Every row has a hidden score from 0 to 40. What is each row's score? 20 is about the middle. The score is a weighted sum of the row's numbers plus the product of two more (or one squared), each taken from its middle value.
[ 0.9 -1.2 -0.7 -1.9 -0.7 -0.6 -1.4 -1.9 -0.6 -0.9 -1.  -1.8 -1.7 -1.
  0.1  0.6  1.   0.5] ~ 11
[-0.5 -0.9  0.4  0.9  0.5 -0.7 -0.5 -0.5 -0.9  0.3 -0.1  1.7  2.   1.5
  1.1  1.1  0.9  0.6] ~ 21
[ 0.2  0.7  1.   2.2  2.7  1.4  1.3  0.6  0.9  0.9  0.6  1.7  2.   0.3
  0.2  0.4 -0.5 -1.3] ~ 38
[-0.6  1.5  2.8  2.2  1.8  0.7 -0.3 -0.2 -1.   0.2  0.3 -0.7 -0.8  0.6
  1.3  1.5  1.8  1.5] ~ 21
[-0.7 -1.8 -1.  -2.3 -1.4 -1.2 -2.4 -2.3 -0.3 -0.2  0.  -0.8 -0.7 -0.8
  0.6  0.9  1.   0.4] ~ 9
[ 1.  -0.2 -0.2  1.1  0.9  0.8  0.5  0.8  0.7  0.1 -1.2 -0.5  0.2 -0.2
  0.9 -0.2 -0.6 -0.6] ~ 19
[-2.1 -2.2 -1.7 -0.9  0.8  0.9  0.4  0.8  0.3  0.9  0.9 -0.3 -0.9 -0.2
 -0.1 -0.5  0.7 -0.3] ~ 9
[ 0.   0.7  0.  -0.8 -1.8 -0.8 -1.1 -0.8 -0.7 -1.3 -1.6 -1.6 -1.9 -1.5
 -1.2 -0.9 -0.4 -0.4] ~ 27
[ 0.5  1.  -0.6 -1.  -1.2 -0.7 -1.4 -1.6 -0.2 -1.1 -0.2 -0.1 -1.8 -0.7
  0.4 -0.6 -0.2 -0.1] ~ 20
[-0.9 -1.2  0.3  0.1 -0.2 -0.4 -0.6 -0.9  0.2  1.6  0.1 -2.1 -0.6 -0.9
  0.5 -0.2 -2.8 -1.8] ~ 24
[ 0.7  2.9  2.6  2.7  1.6  1.1  0.   0.  -0.5  0.5  1.7  1.   0.5  1.9
  1.5  2.3  1.8  0.6] ~ 21
[ 0.5  0.2 -0.3 -0.8 -0.6 -0.9 -0.8 -0.4 -0.3  0.3  2.   0.3  0.2  0.2
  0.6 -0.2  0.1 -1. ] ~ 8
[-1.  -1.5 -0.6 -0.4 -0.5 -0.6  0.9  0.2  1.1  1.2  1.2 -0.1  0.4  0.8
  2.1  1.2 -0.2  2. ] ~ 17
[-0.4  0.2 -0.1 -0.4 -0.1  0.  -1.7 -0.8 -1.3 -0.7  0.   0.4  0.6  0.5
 -0.5 -0.2  0.7  0.7] ~ 16
[-0.8 -1.1 -0.4 -0.5 -0.7  0.7  0.2  1.   1.3  1.1  1.2  0.7  1.3  0.9
 -0.3  0.2  0.8 -0.6] ~ 15
[ 0.6 -0.3 -0.8  0.1 -0.4 -1.5 -1.3 -0.9  0.1  0.  -0.1 -0.1  0.1  0.7
  0.2  0.6  0.1  1.7] ~ 22
[ 0.5  1.5  1.1  0.6  0.4  0.2  0.  -0.3 -1.1 -1.2 -0.4 -1.5 -0.8 -1.
 -0.8 -0.8 -0.3 -0.2] ~ 17
[0.  0.  0.6 0.4 0.6 0.7 0.1 0.3 0.7 0.2 0.9 1.9 2.5 1.7 1.4 1.2 1.8 1.6] ~ 18
[ 0.8  0.7  0.8 -1.6 -0.4  0.5  0.6  0.7  0.5 -1.6 -0.8 -0.2  0.8  1.7
  0.8  0.2  0.5  0.8] ~ 12
[-0.1  0.2 -0.1 -0.6 -0.4 -0.6  0.4  0.5  0.8 -0.1 -0.1 -0.1  0.5  1.5
  0.4 -0.4 -0.1  0.5] ~ 18
[-0.2  0.  -0.6 -0.2  0.3  0.5  0.  -0.1  0.4  0.2  1.3  0.3 -0.6 -0.3
  0.7  0.1 -0.5 -0.2] ~ 12
[-0.1 -0.3 -0.8  0.1  0.5 -0.1 -0.2 -1.7 -2.  -0.5  0.6 -1.1 -1.5 -1.
 -0.2 -0.4  0.1  0.2] ~ 8
[-0.1 -0.4  0.9  1.5  0.1  0.6 -0.3  0.3  0.1 -1.   0.6  1.3  0.7  0.4
 -0.3  0.1  0.   0. ] ~ 28
[-0.2  1.   0.8 -0.1  0.8 -0.6 -1.  -0.3 -0.6  0.1  1.1  0.7 -0.6 -0.8
 -0.4 -0.4  0.9  0.3] ~ 16
[ 0.7 -0.6 -0.3  0.4 -0.4  0.4  0.6  1.3  0.2  0.5  0.   0.7  0.8  0.7
  1.6  1.2  1.2 -0.2] ~ 18
[ 0.1  0.2  0.1  0.  -1.1 -1.3 -0.6 -1.4 -1.  -0.9  0.2  0.   0.4  0.3
  0.4 -0.5 -0.4 -0.3] ~ 21
[-0.4 -0.4 -2.2 -1.  -0.5  0.   1.3  2.1  0.3  0.5  0.4  1.5  0.7 -0.1
 -0.2 -0.6 -0.1  0.6] ~ 19
[ 1.8  1.7  1.4  1.8  1.7 -0.2 -0.4  0.2  1.8  0.5  0.1  0.6 -1.1 -0.3
 -0.2 -0.6 -0.7  0.1] ~ 26
[ 1.2  1.4  0.   1.4  0.5 -1.1  0.1  0.3  0.8  0.6  1.3  0.1  0.4  0.2
 -0.5  0.1 -0.5 -0.9] ~ 27
[-0.2  0.3 -0.7  0.3  0.   0.4 -1.  -0.4 -2.1 -0.3  0.8  1.5  2.   1.1
  1.2  2.4  2.7  1.4] ~ 15
[ 0.5 -0.1 -1.4 -0.4  0.1 -0.4 -0.9 -1.3 -1.1 -0.7  0.3 -0.5 -1.5 -1.5
 -0.3 -0.1 -0.8 -1. ] ~ 11
[ 0.4  0.5 -0.7  0.7  0.7  0.  -0.4 -1.4 -1.4 -1.  -1.7 -0.9  0.2 -0.6
 -1.4 -1.  -0.7 -0.1] ~ 29
[ 0.3  0.9  1.2 -0.6  0.   0.7  2.7  1.8  1.1  0.1 -0.1  1.3 -0.2 -0.5
 -0.5  0.  -0.6 -0.1] ~ 22
[ 0.6  0.1 -1.2 -0.7  0.7  0.4  1.   0.6  1.4  0.6  0.7 -1.   0.4  1.
  1.2 -0.4  0.4 -1.5] ~ 3
[-1.2 -1.4 -1.4 -0.6  1.2  0.6  0.1 -0.3  0.1  1.2  0.8 -0.6 -0.1  0.2
  0.2  1.   0.2 -0.9] ~ 5
[ 0.5  0.7  0.5  1.4  2.6  0.8  0.2  1.4  1.9  1.3  1.6  1.  -0.1 -0.5
 -0.6  0.4  0.4  0.2] ~ 16
[ 2.1  0.5 -0.4  0.4 -0.9 -0.7 -1.7  0.1  0.6  1.4  0.2  0.8  0.7  1.
  1.   0.7  2.1  1.3] ~ 28
[ 0.3  0.   0.7  1.1  1.6  0.4  1.4  0.6 -0.7 -0.2  0.3  0.2  1.   1.
  0.4  0.5 -0.1  0.9] ~ 20
[-0.7 -0.8 -1.1 -0.4  0.7  0.  -1.6 -1.7 -0.7 -0.8 -1.2 -1.5 -1.9 -1.5
  0.4 -0.1  0.   0.1] ~ 10
[-0.6  0.  -0.5 -1.8 -0.7 -0.2  0.3 -0.1  0.5  1.2 -0.3  0.7  0.4  0.2
  0.2  0.5  0.3 -0.2] ~ 13
[-0.4  0.4  0.3  0.7  1.6  1.2  1.   0.9  1.5  0.  -0.2  1.2  0.6  1.4
  0.8  0.   1.2  1.3] ~ 18
[ 1.3  0.4  1.1  0.6  0.3  1.   0.9  0.6 -0.5 -0.8 -1.7  0.1  0.   1.6
  2.5  1.2  1.2 -0.1] ~ 23
[-0.4  0.8  1.   1.2  0.8  2.6  1.9  0.9  1.5  1.5  0.5  0.9  0.5  1.6
  1.2  0.2 -0.1 -0.3] ~ 19
[-0.6  0.2  1.3  0.6  0.9  1.1  1.3  0.1  1.6  1.5  0.6  1.1  0.7  0.6
  0.5  0.8  1.   2.2] ~ 20
[-1.4 -1.   1.2  1.6  0.4  0.7  1.   0.7  0.  -0.3 -1.8 -0.6 -0.2  0.1
 -0.4  0.3  0.4  1. ] ~ 32
[-0.9 -2.  -0.7 -0.6 -0.7  0.8 -0.1 -1.1 -0.9 -0.6 -0.4 -0.6 -1.2 -1.9
 -2.  -3.1 -2.8 -0.6] ~ 18
[ 0.3 -0.4  0.6  0.2  0.2 -0.4 -1.5 -2.  -1.5 -0.2 -1.  -1.6 -0.2  1.1
  0.  -0.4 -0.3 -0.6] ~ 13
[ 0.5  0.8 -0.5  1.   0.5 -0.2 -0.6  0.4  0.6  0.6 -0.7 -1.5 -0.2 -0.1
 -1.3 -1.5 -0.4 -0.4] ~ 21
[-1.2 -0.4  0.1  1.4  0.8 -0.4  0.  -0.6 -0.7 -0.1 -0.6 -1.6 -0.2 -1.
  0.9  1.2  1.1  1.2] ~ 19
[ 1.   1.2  1.7  1.4  1.   1.2  2.3  3.1  1.8  1.   1.4  1.   1.2  0.4
  0.9  0.4 -1.2 -2.1] ~ 25
[ 1.3 -0.2 -0.1  0.2  2.   0.1 -0.5  1.4  0.8  1.2  0.  -0.1  0.1  0.
 -0.5  0.1  0.2  0.6] ~ 10
[-0.3 -0.1  0.9  1.  -0.5 -1.1 -0.8 -0.1 -0.3  0.1  0.7  1.3  1.4  2.1
  2.6  2.3  2.2  2.6] ~ 25
[-0.5  0.4  0.   0.6 -0.4 -1.4 -1.1 -1.2 -1.9 -1.   0.4 -0.3 -1.2 -0.3
 -0.6 -0.6 -0.6 -0.4] ~ 24
[-0.5  0.5 -0.9 -1.5 -2.6 -2.4 -1.6 -0.9 -1.3  0.  -0.4 -0.3 -0.6 -0.2
 -1.1 -0.4  0.3 -0.4] ~ 27
[ 0.3 -0.1 -0.4  0.6 -0.6 -0.2  0.7 -0.3 -0.7 -0.4 -0.8 -1.2 -0.8 -0.8
 -0.4  0.   0.4  0.8] ~ 21
[ 1.6  1.   1.   0.9  0.3  1.  -0.6  1.1  0.8  0.6 -1.1 -0.8 -0.9 -0.5
  0.9  1.1  1.1  0.3] ~ 23
[-0.2 -0.8 -0.9 -1.1 -1.8 -1.3 -0.7 -0.3 -0.7 -0.8 -0.9  0.3  0.5  0.8
 -0.4 -1.3 -1.1  0.6] ~ 24
[ 0.2  0.3  1.1 -0.1  0.  -0.7 -0.4  1.2 -0.2 -1.5  0.3  0.1 -0.1 -1.2
  1.1  1.   0.7 -0.9] ~ 16
[-0.4  0.4 -0.4 -0.5  0.8  1.8  1.4  1.6  2.   1.3  0.4  1.8  0.7  0.4
 -0.2 -0.4  0.1  0.2] ~ 17
[-1.2 -0.1  0.3 -0.7 -0.8 -0.1 -0.8 -1.1 -1.5 -2.  -1.  -1.4  0.5  1.
  1.1  0.1 -0.6  0.8] ~ 22
[ 1.   1.7 -0.1 -0.1 -0.2 -0.1 -0.3 -1.   0.1 -1.  -1.6 -1.  -2.4 -0.5
  0.6 -0.6 -0.8  0.4] ~ 21
[ 0.3  0.  -1.7  0.4  0.3 -0.2 -1.1 -1.4 -1.8 -1.4 -1.2 -1.6 -1.6 -0.6
  0.7 -0.1 -0.4  0.1] ~ 14
[-0.2 -0.2  1.1  1.3 -0.7 -0.3 -0.3  0.5 -0.2 -1.2 -0.3  1.5  0.6 -0.6
 -0.5  0.2  0.6  1.1] ~ 36
[ 0.3  1.4  1.2  0.4  0.  -0.3 -0.4 -0.8 -0.3  0.9  1.   1.7 -0.2  0.8
 -0.7 -0.7  0.2  0.9] ~ 26
[-1.1  0.7  0.7  0.3  0.1 -0.4 -0.9 -0.1 -1.2 -0.6  1.   0.4  0.6  0.
 -0.7 -0.5 -0.4  0.6] ~ 24
[ 0.4  0.2  0.5 -0.6  0.8 -1.1  0.   1.3 -0.3 -0.6  0.5 -0.3  0.1  0.2
  2.1  0.8  0.4  0. ] ~ 6
[-0.9 -0.7  0.9  1.2 -0.5  0.4  1.1  1.1  0.6 -0.5 -0.2  0.9  0.2 -1.1
 -0.3  0.2  0.2  0.2] ~ 31
[-1.1 -1.8 -1.1 -1.6 -0.1 -0.4 -1.6 -2.  -0.4 -1.3 -1.7 -0.9 -0.9 -0.3
 -0.5  0.5 -0.6 -0.3] ~ 13
[ 0.  -0.1 -0.2 -0.5 -0.4 -1.5 -1.8 -0.7 -0.4  0.6  0.1  0.1 -0.1 -0.9
  0.3 -0.6  0.3  0.2] ~ 15
[-0.7 -0.5 -0.2 -0.9 -1.  -0.4  0.2 -0.6  0.6  0.4  0.4 -0.3 -0.5  0.7
 -0.2 -0.2  0.1  0. ] ~ 18
[-0.1  0.9 -0.6 -0.2  0.2 -1.  -0.9 -0.6  0.1  1.4  2.1  2.   1.5  0.9
 -0.2  1.2  0.7  0.3] ~ 22
[-1.8  0.1  0.8  0.6 -0.4 -0.4 -0.2  0.2 -0.9  0.3  1.4  0.5  0.8  1.
  0.6  0.2  0.7  1.1] ~ 20
[-0.4  0.5  0.2  0.3 -0.4  0.3  0.3 -0.3 -0.3 -0.4 -0.3 -0.8  0.6  0.7
  0.3  0.5  0.7  1.2] ~ 22
[-0.2 -1.4 -2.6 -1.3 -0.4 -0.3 -0.1  1.6  1.2 -0.1  0.1  0.   0.2  0.8
 -0.5 -0.2  0.4 -0.6] ~ 14
[-0.6 -1.2 -2.1 -1.  -0.8 -0.5 -1.8 -1.1  0.  -0.8 -0.9 -1.7 -0.9 -1.7
 -1.2 -1.5 -1.4 -0.8] ~ 18
[-0.1 -0.6 -0.1  0.9 -0.1 -1.3  0.  -0.3  0.3 -0.1 -0.1 -0.6 -1.2 -1.3
 -0.3  0.7  0.6  0.2] ~ 27
[-0.3  0.3 -0.1 -0.2  0.2  0.2 -0.8 -0.5 -1.  -1.   0.   1.   0.4 -0.2
 -1.  -1.2 -0.6 -0.5] ~ 19
[-0.7 -1.2  0.2 -0.7 -0.4 -1.  -0.7 -0.1 -0.6 -0.6  0.  -0.5 -0.8 -1.3
 -1.3  0.2  1.2  0.5] ~ 25
[-1.4 -0.7  0.3  0.5  0.7  1.2  1.4  2.1  0.4  0.7  0.2 -0.4  0.5 -0.3
 -1.3 -1.2  0.  -0.9] ~ 16
[ 0.6  0.   0.2 -0.3 -0.1 -0.7  0.   0.9  0.9  1.9 -0.4 -0.6 -1.5 -1.
 -1.7 -0.6 -2.4 -1.9] ~ 21
[ 0.1 -0.3  0.6 -0.4  0.3  0.8  0.8  2.5  2.1  1.9  1.2  0.7  0.2  2.
  1.8  1.1  0.3  0.3] ~ 15
[-0.4  0.3 -0.4 -1.7 -0.7  0.1  0.  -0.3  0.6  1.4  1.4  1.1  0.6  0.9
  1.2  1.   0.9  1.3] ~ 9
[ 1.3 -0.2 -0.5  0.9  0.3 -0.4 -0.8 -0.4  0.3  0.7 -0.6  0.1 -0.1 -0.1
  1.  -0.7 -0.2 -0.8] ~ 18
[-0.7 -1.4 -1.1 -1.1 -0.4  0.2  0.6 -0.1  1.   0.2  0.4 -0.3 -0.3 -0.6
 -0.8 -0.5 -0.8 -1. ] ~ 14
[-1.3  0.3  0.4 -0.6  0.1  0.1 -0.7 -0.5  1.2 -0.4 -1.3 -1.5 -1.3 -0.2
  0.1  0.  -0.4 -1. ] ~ 17
[ 0.7  1.1  0.2  1.   2.3  3.5  1.3  2.1  1.3 -0.3 -1.3 -1.  -1.8 -1.6
 -1.1  0.1  0.7 -0.3] ~ 15
[-0.7 -0.2  0.1  0.5  0.4  0.7  1.6  0.4  0.6 -0.9  0.1 -0.3  1.3  1.2
  0.8  1.4  1.6  1.1] ~ 21
[ 0.2  0.4  1.3  1.6  0.8  1.2  1.1  0.3  0.8 -0.8 -0.6 -1.5 -0.1 -0.3
  0.   0.6 -0.6 -0.1] ~ 29
[ 0.2  1.1 -0.8  1.3  0.9 -0.9 -0.9 -0.1 -0.5  0.7  0.1 -0.1  1.   1.
 -0.8 -0.7  0.2  0.5] ~ 26
[ 0.5  0.8  1.3 -0.1  1.6  1.7  0.7  0.9  0.4 -0.6  1.   0.4  0.4  0.3
  0.3  0.3  1.1  0.9] ~ 7
[-0.3 -0.6  0.7  0.4  1.3  1.4  1.7  1.2  1.5 -0.4 -0.2  0.2  0.9  0.8
  0.2  0.1 -0.1  0.2] ~ 18
[ 0.  -1.  -1.4 -1.   0.3  0.3  0.1  0.2 -0.7 -0.1 -0.3  0.5  0.6 -1.4
 -0.2 -1.3 -0.2 -0.4] ~ 10
[ 0.1  1.1 -0.6 -0.2 -0.7 -1.3 -0.9 -0.4  0.1 -0.1 -0.7 -0.3  0.1 -0.5
 -1.7 -2.1 -0.6 -1.1] ~ 24
[ 0.3 -1.5 -0.6 -0.5  0.1 -0.3  0.  -0.6 -0.9 -0.7 -0.6 -0.5  0.2  0.8
 -0.7  0.2  1.6  1.5] ~ 17
[-1.8 -2.2 -0.9 -0.4 -0.1  0.2 -0.6  0.  -0.5 -0.3 -1.  -0.3  0.8  0.1
  0.6 -0.6 -0.3 -2. ] ~ 13
[ 0.4  0.6  0.  -0.2 -1.7 -1.4 -0.6 -1.3 -1.8  0.1  1.7  1.4 -0.3 -0.9
 -1.2 -1.3 -0.1 -0.9] ~ 25
[-0.1  0.   1.7  2.5  1.5 -0.6 -0.3  1.2  0.7  0.8  0.9  1.7  1.8  1.2
  1.3  0.8  0.9  0.7] ~ 26
[ 0.6  0.7  1.3  0.6  0.8 -0.1 -1.1  0.  -0.4 -0.7 -0.3 -0.6 -0.8 -0.9
 -1.  -1.1 -0.5  1.1] ~ 19
[-1.1  0.4  0.4 -0.3 -0.4  0.7  0.4 -1.6 -1.7  0.2 -0.6  1.5  0.9  0.4
  1.2  1.2  0.7  0.9] ~ 21
